In the data rows, the value 50 means zero.
Here are some points:
[54, 68, 61, 51, 18, 37, 47, 37, 76, 68, 30, 50, 59, 48, 48, 32]
[45, 30, 15, 51, 52, 62, 48, 45, 60, 61, 59, 78, 70, 43, 56, 35]
[43, 53, 37, 39, 35, 59, 14, 30, 60, 45, 59, 40, 55, 66, 76, 46]
[70, 70, 36, 66, 60, 39, 41, 54, 73, 66, 72, 71, 62, 53, 46, 38]
[59, 57, 44, 36, 32, 72, 72, 40, 36, 26, 34, 54, 61, 71, 65, 49]
[48, 44, 57, 61, 49, 54, 36, 49, 52, 41, 40, 25, 83, 79, 61, 69]
[65, 75, 68, 69, 40, 40, 53, 63, 71, 57, 37, 59, 69, 66, 59, 32]
[49, 47, 50, 65, 30, 25, 51, 41, 77, 58, 32, 67, 60, 69, 51, 31]
[30, 32, 18, 38, 40, 51, 49, 50, 48, 40, 53, 47, 42, 58, 49, 13]
[46, 37, 38, 50, 60, 59, 48, 60, 82, 50, 18, 23, 55, 65, 51, 56]
[60, 52, 50, 84, 41, 38, 47, 38, 70, 53, 47, 52, 55, 80, 74, 48]
[49, 47, 18, 36, 72, 67, 37, 55, 54, 69, 70, 35, 53, 32, 46, 58]
[44, 53, 63, 76, 31, 51, 41, 28, 75, 46, 33, 51, 57, 46, 36, 25]
[31, 49, 29, 45, 42, 25, 51, 66, 54, 36, 33, 50, 74, 52, 36, 26]
[59, 55, 51, 40, 39, 56, 46, 34, 53, 21, 21, 72, 68, 70, 58, 52]
[50, 20, 38, 51, 51, 58, 60, 63, 67, 30, 14, 51, 37, 57, 50, 45]
[43, 43, 36, 50, 29, 53, 65, 63, 69, 44, 34, 59, 58, 71, 85, 43]
[46, 61, 47, 67, 36, 40, 56, 46, 79, 75, 31, 43, 53, 44, 52, 19]
[68, 82, 48, 40, 51, 24, 29, 46, 29, 41, 46, 37, 54, 37, 43, 59]
[54, 68, 43, 52, 35, 46, 33, 43, 93, 52, 29, 37, 52, 39, 46, 45]
Here are 24 more points, each followed by its number:
[56, 50, 35, 43, 53, 55, 28, 37, 65, 76, 74, 52, 61, 34, 52, 76] 0
[63, 56, 34, 44, 67, 73, 60, 63, 53, 25, 21, 31, 43, 41, 43, 54] 1
[58, 42, 12, 57, 53, 50, 49, 64, 64, 42, 42, 69, 62, 33, 46, 25] 2
[43, 48, 42, 52, 45, 68, 62, 65, 82, 68, 58, 51, 35, 44, 46, 18] 3
[50, 55, 60, 73, 47, 26, 46, 43, 65, 28, 28, 78, 41, 54, 67, 53] 4
[50, 57, 28, 54, 55, 47, 36, 63, 73, 27, 27, 53, 41, 39, 49, 21] 5
[44, 54, 60, 84, 33, 34, 38, 24, 44, 40, 41, 54, 57, 33, 43, 31] 6
[53, 49, 51, 35, 31, 38, 60, 52, 70, 42, 9, 42, 56, 74, 45, 48] 7
[44, 59, 62, 51, 42, 30, 17, 36, 45, 39, 50, 52, 73, 59, 67, 73] 8
[45, 66, 50, 68, 52, 28, 39, 52, 74, 73, 36, 43, 55, 48, 48, 18] 9
[33, 33, 31, 45, 64, 67, 60, 73, 55, 39, 63, 62, 38, 21, 42, 44] 10
[34, 25, 23, 54, 45, 57, 48, 48, 75, 77, 53, 46, 54, 46, 49, 27] 11
[56, 51, 39, 44, 60, 65, 41, 46, 49, 30, 22, 21, 48, 73, 41, 31] 12
[50, 64, 44, 18, 43, 49, 46, 80, 72, 53, 55, 40, 30, 38, 60, 58] 13
[44, 57, 73, 87, 56, 46, 49, 39, 74, 64, 50, 68, 38, 46, 60, 38] 14
[57, 47, 49, 73, 33, 48, 45, 52, 94, 63, 54, 66, 61, 57, 55, 41] 15
[55, 71, 53, 57, 23, 34, 39, 56, 76, 60, 65, 58, 63, 58, 47, 24] 16
[41, 55, 62, 62, 64, 58, 48, 26, 51, 46, 12, 25, 50, 65, 60, 48] 17
[66, 58, 34, 66, 49, 66, 71, 67, 74, 46, 72, 71, 52, 59, 62, 43] 18
[50, 58, 73, 67, 16, 45, 54, 33, 52, 31, 29, 42, 56, 48, 34, 40] 19
[45, 48, 42, 66, 51, 58, 41, 38, 57, 30, 53, 79, 58, 60, 44, 12] 20
[56, 65, 36, 32, 49, 74, 36, 49, 83, 67, 49, 44, 45, 39, 71, 57] 21
[36, 45, 52, 51, 36, 39, 19, 28, 59, 62, 69, 46, 65, 68, 69, 62] 22
[49, 39, 38, 57, 74, 77, 25, 47, 60, 60, 68, 39, 44, 26, 39, 55] 23
Which two of these numbered points are nearest to each point below, ignoring the direction in which the first points spread most? Their numbers follow each, nearest first.
[50, 43, 29, 59, 48, 56, 46, 52, 71, 53, 50, 66, 50, 30, 30, 12] > 2 10
[21, 33, 28, 51, 75, 58, 38, 42, 43, 58, 72, 63, 51, 46, 62, 38] > 14 9
[48, 75, 78, 50, 51, 44, 38, 55, 47, 46, 53, 54, 91, 61, 44, 63] > 8 16
[49, 68, 62, 45, 68, 36, 21, 53, 33, 42, 62, 52, 52, 31, 60, 79] > 8 0
[63, 44, 27, 37, 55, 63, 38, 41, 51, 73, 87, 63, 50, 38, 46, 56] > 0 23
[68, 64, 52, 70, 19, 37, 43, 36, 54, 52, 68, 57, 52, 65, 50, 23] > 16 20
[23, 45, 63, 62, 52, 63, 49, 45, 64, 48, 36, 51, 53, 75, 56, 14] > 20 14
[59, 66, 73, 63, 41, 54, 77, 68, 67, 42, 30, 42, 28, 38, 48, 50] > 1 10
[27, 36, 48, 46, 30, 50, 65, 67, 75, 40, 18, 47, 57, 48, 46, 39] > 7 19
[48, 55, 48, 45, 69, 53, 28, 38, 42, 50, 56, 54, 81, 66, 68, 80] > 8 22
[48, 56, 26, 53, 40, 52, 53, 62, 77, 67, 49, 58, 54, 53, 89, 40] > 15 21
[32, 36, 43, 79, 44, 47, 43, 45, 73, 66, 62, 45, 40, 46, 49, 18] > 11 9
[59, 46, 38, 80, 47, 44, 18, 30, 52, 39, 55, 41, 42, 29, 40, 36] > 6 23
[33, 21, 43, 60, 41, 55, 58, 58, 57, 46, 74, 67, 24, 35, 44, 35] > 10 14
[38, 45, 42, 53, 46, 55, 40, 43, 45, 56, 93, 70, 40, 49, 78, 52] > 14 22
[71, 65, 41, 58, 31, 42, 32, 39, 82, 69, 59, 49, 33, 38, 53, 41] > 21 0
[52, 50, 66, 45, 34, 32, 19, 37, 48, 57, 67, 42, 65, 56, 53, 81] > 8 22
